One turn sends every row of this set to another row. A few are shown first. Where does it send the rows asked after them?
j_291: [ -2.6 -11.9  10.5   4.0   3.9  -5.8  -5.9   6.0   1.3  -9.2  12.4 -22.0
  11.4  10.2 -33.4  19.5  13.3  -0.7   4.4 -10.8   1.2  18.8]
j_581: [-16.2   9.3   2.2  22.2  13.3 -17.9   2.3   6.6   6.7 -22.7  17.3 -18.2
   3.9 -17.3 -14.5  -5.4   1.0  12.8   6.8  -3.4  -6.0 -21.3]
j_334: [-17.7   1.6   0.4  12.5  -2.1  -9.3 -15.8 -14.5  24.0  11.1   7.1  -1.2
  26.9  -5.6  13.3  -7.9   4.0 -15.1  12.7  -6.9 -30.2  16.9]
j_169: [ 18.9 -10.1  -4.4  19.4 -26.5  12.9  -2.4  -9.2 -18.4  11.2  29.1  10.0
  19.3  -6.8  -4.7  -3.8  16.6 -11.8  -1.5   7.5 -13.0  20.5]
j_430: [  9.1 -13.5  -6.5   1.1  -8.1   2.1  12.5  -6.7 -16.0 -14.0 -22.5 -23.4
  -8.8   0.7   1.5   0.8  12.8 -16.7  -3.8  10.9 -11.4 -28.5]
j_770: [-10.4  -9.2  -5.5   1.3 -22.8 -14.6   7.3 -33.9  27.0 -10.1  -9.5  -7.7
   4.4 -16.1 -14.9  14.9 -13.1   3.4 -12.0 -18.8   4.1   8.3]
j_350: [ -4.7  13.4  -5.0 -12.9  17.7  -9.9  10.1 -16.8 -13.3  -9.4   6.6  -7.1
   3.0 -25.9  16.8  -5.2  -0.2  31.4  14.3 -24.1  -2.4  -5.3]
j_893: [ -6.5  -5.5  -0.5 -15.1   6.0  31.4  16.7   2.7   7.0  -4.9 -19.2  -1.5
  -6.5  -9.1 -14.9 -27.9  -2.4   1.6   5.3 -10.8 -10.5  18.0]
j_860: [ 13.3  10.3  -5.1 -18.2  11.4 -12.2   8.6  -2.2  -9.4 -15.5 -24.8   4.9
  10.4   5.5   5.1 -13.8   1.4 -23.0  -5.6  -3.3  10.1   8.1]
j_514: [ -0.8 -11.5   7.6  28.3 -29.1  -9.4  25.0 -22.7   5.4 -22.9  -4.7  -3.0
  -1.2  11.5  19.2  10.2  -5.3   9.5  11.3  -1.3   5.8   8.8]
j_699: [-15.1  25.8   6.1 -11.9  -3.6  -2.5  -3.4  -8.5 -13.0  -0.2   4.8  10.7
   8.5  -0.1 -11.9   4.2  -5.1   2.4 -35.9  16.0   1.1  -8.5]
j_85: [-13.3   9.5   4.5   0.1   1.0   2.4  -4.9  -2.3   2.8 -20.0  -9.0  13.8
 -14.5   3.4   2.9  25.5   6.9  34.4  -0.4 -18.8  17.6   4.6]
j_894: [ 20.4   3.9   7.9 -14.0 -22.8  30.5  -7.8 -12.0  -7.0   9.9 -13.1  12.4
   2.2 -26.2  -5.5   7.8  12.5  23.2 -10.1   4.5  -7.8   0.5]
j_807: [  0.4 -16.7   8.3  -5.6 -19.9  14.4 -10.3 -16.4 -28.9   2.2  13.8  -1.1
  13.5   6.0  -3.0 -36.2   0.1  10.0   1.0  -0.8   8.7  17.6]
j_560: [  3.4  19.5   1.2  14.7 -21.1  19.2   3.7   3.1   8.7  -8.3   7.9  16.1
   8.1 -28.6  17.6 -27.9  -8.0  -8.8   7.8 -16.2  -0.8 -12.8]
j_266: [  2.4  -6.2 -34.7  -3.3 -20.2   8.3  18.2 -16.4  -4.7 -20.5  -2.1  12.6
   6.8  30.6   9.3  -5.3  -3.6  13.6   8.8   4.3  -9.7   0.7]
j_134: [ -9.3   2.7   1.2  18.6  18.6 -11.3  20.3   1.4 -10.2  -7.7   2.1  11.3
  15.7  -3.4  -4.8  -7.9  -2.3   5.6  16.9   3.0 -38.7  15.1]
j_887: [  1.1 -13.1  20.4  -1.0 -23.2  -8.1 -18.6 -31.5  -0.4   4.0  -1.1  -8.8
  17.3   1.4  -3.4 -10.7  23.0  33.4  10.9  -5.6  -7.1  11.8]
j_941: [  1.8   3.7 -14.2   8.9  22.1 -10.4 -14.9  -9.8  -4.4 -11.1  11.1  13.0
  13.0 -15.4  -7.9  26.7  13.8  23.1 -10.6   4.5 -16.1  19.6]
j_47: [  4.7   9.9  -1.5   6.2 -17.4  -1.9  -2.9  -0.6 -26.2   2.2  30.9 -23.9
  11.5   9.5   7.6   4.9  12.7  -0.7  -9.2  11.0  -3.0 -21.3]
j_422: [-16.9 -21.4 -11.0  10.0  -2.3   7.6  -7.6 -11.1 -28.6 -16.7  -5.5 -14.1
  22.9 -16.3   2.2   6.8  10.4  37.5   8.0  -1.2 -14.4  -1.0]
j_684: [ 17.8  -7.9  10.8   3.9 -15.8  -7.8   9.1 -12.7   8.6 -19.1 -21.3 -10.0
  23.8   1.1  15.6   7.2  -4.1   2.6  13.2 -16.4   7.6  29.6]
j_892: [-25.2   4.4  -2.2  20.9 -21.9   4.0  -9.1  11.5  -3.2  15.5   8.3   3.3
 -19.2  12.3   7.7  -8.9   5.0   4.0   6.0  16.1  -0.2 -18.5]
j_347: [ 13.1   0.3  -7.9   9.3 -20.5 -24.2   4.6  -8.5  26.2   3.5 -21.0  -0.3
   1.7  -8.9   5.2  19.9   3.8  -0.1  10.0 -29.1  -8.7  12.9]
j_611: [-12.5   0.0 -15.7   7.1   5.6   6.5   3.0  -9.9   3.5 -10.3  25.9  12.7
 -20.8   1.6 -11.6  -9.4  10.3   1.8 -15.8  -2.3  24.5  22.6]
j_110: [  8.4 -16.2  -5.3  18.2   3.8  22.3  -9.4   8.8  -6.5 -18.3  12.6 -24.4
 -10.4 -15.4   2.5 -10.3  23.4 -12.3  -5.1  -5.4  16.4   5.1]
j_483: [  6.8   8.3   5.8   0.4  17.5  19.4  18.0  -6.7  12.0 -16.6  11.8  -4.4
  -7.8  -7.3  19.1  22.4  -7.3  -5.7  13.1 -17.3 -24.7   5.6]
j_736: [  2.6 -18.2 -20.5  26.8 -18.1  31.4  -0.9  11.6   3.0 -15.8  -6.6   9.3
 -13.7  -1.2  -3.3 -15.8  18.2  15.9  10.2 -11.3 -14.2   6.7]
j_263: [ -1.5   8.4 -12.3  21.3 -28.2   4.7 -11.5   4.8 -25.8 -18.0   8.1  17.9
  32.7   8.8  11.3 -19.8   1.5   9.5  -8.4  -6.4  -7.0  -3.4]
j_420: [-22.6  15.2  23.4  23.5  -5.4 -10.2 -13.8  -2.9  21.3  -6.3  -5.2  -1.5
   3.8  -0.3  28.6  -6.2   9.8   4.9  13.6   5.4  -2.9 -10.2]
j_124: [ 28.5  -0.1 -37.9  -7.8 -13.4 -14.1  -1.6 -14.1   1.5  -4.4   4.9  -3.7
 -11.6   4.1   0.7  10.4  19.7   2.4  -1.8 -15.6  -4.6 -15.7]
j_787: [ 16.8   2.9  -9.0  10.7  -2.2  11.2 -16.7   6.8  -5.1  17.2   9.3  10.9
   2.8 -11.7  25.4 -15.3   5.9 -24.3   7.8 -10.3 -24.0  11.4]
j_222: [ -9.0  -0.6 -24.3 -15.5   7.5  17.3  11.2  -4.0  -0.4  21.9   1.3  -2.0
 -29.5  -6.4   9.4   8.2  16.4   4.2   3.1  -8.0  -4.1  13.9]
j_821: [ -7.2  -3.7 -28.9   2.0  -7.3   1.8  -7.3 -12.0  11.0 -35.3  -6.9  10.3
  15.3   3.1 -16.3  -6.3  -8.1 -11.4 -23.7   2.4   4.1  -4.9]
j_999: [  2.3  -6.3  14.3   3.3  -3.2  10.0 -16.5 -39.4  18.9  -6.7  19.7  -5.2
  18.2  -3.1   9.7  10.7   7.1  10.8  -4.1  16.2 -24.2  17.5]
j_125: [-10.8 -18.3   2.3  19.1 -15.9  -5.7  12.2 -25.4   8.4  -9.4  -9.8 -20.4
   2.7  -9.5  11.0  32.3  -4.2 -15.8  -9.4   6.5  -2.1   5.6]
j_629: [ 25.9  14.6  11.1  -6.6 -10.0   5.4   1.3   3.4 -19.7  -1.8  -9.7   1.6
  22.1 -14.0  -4.3 -22.1   3.0  -5.0  -6.9 -14.2 -31.1 -10.2]
j_238: [  8.6  12.3   0.1  -3.7 -16.8  12.3 -14.4 -17.1  10.2  -2.7   5.5  26.0
 -21.4 -18.1  -2.6 -24.8  -4.5  22.7 -11.0 -17.4  -2.9 -12.7]
j_657: [  3.1  -2.3   4.4 -14.5   1.0  31.6 -27.0  -4.3   9.9   7.1   7.8 -13.1
   3.8  -9.1  -8.9   7.1  -2.4  -1.6 -18.7  22.2  -9.3   3.5]
j_504: [-22.2   4.6   4.9  -1.8 -29.0   4.6  -3.7  -5.6 -24.8  14.0   3.9  -3.1
   4.0 -15.6   4.2 -10.5   9.6   6.9  -3.7  -0.3  33.8  -9.0]
j_708: [-10.8  21.2  -3.4  -0.5 -15.2  14.5   5.0  10.6  24.6  18.9  22.0   5.7
   6.2   2.0 -10.8   5.6  -6.3  -6.3   4.5  19.7  -8.6   1.0]
j_573: [  1.1  25.9 -24.8 -16.9 -16.6  12.2  -2.6  -8.1   2.8  10.1   6.9  11.0
   8.4  -6.6   8.7   8.1  -7.3  17.2 -10.6 -10.9 -31.5 -19.5]
j_374: [ -4.5 -22.2   9.5   9.8  -4.3  11.4  14.4 -29.2 -24.0 -22.6  -7.1  15.9
   1.1 -14.9 -11.1  -0.3   0.9   4.5  -6.1 -26.1 -20.7  18.6]
j_756: [-32.2 -14.2 -18.3  24.1 -14.1  -2.5   0.4   3.1  -8.5  -9.3   4.6 -10.2
   3.8  -6.9   6.0   4.3   5.1  -5.1  17.6 -39.2  -7.2  -6.1]
j_554: [-17.1   2.7  18.5   7.7 -14.4 -14.5  -8.6 -41.9   3.4   1.5  -6.0   6.8
 -10.0 -24.8  16.1 -13.7  12.2  14.9  -2.6 -16.8  -7.8 -12.3]

j_347 -> j_514
j_887 -> j_999
j_892 -> j_238
And these:
j_85 -> j_374
j_47 -> j_573
j_124 -> j_266
j_894 -> j_169
j_134 -> j_581
j_611 -> j_893

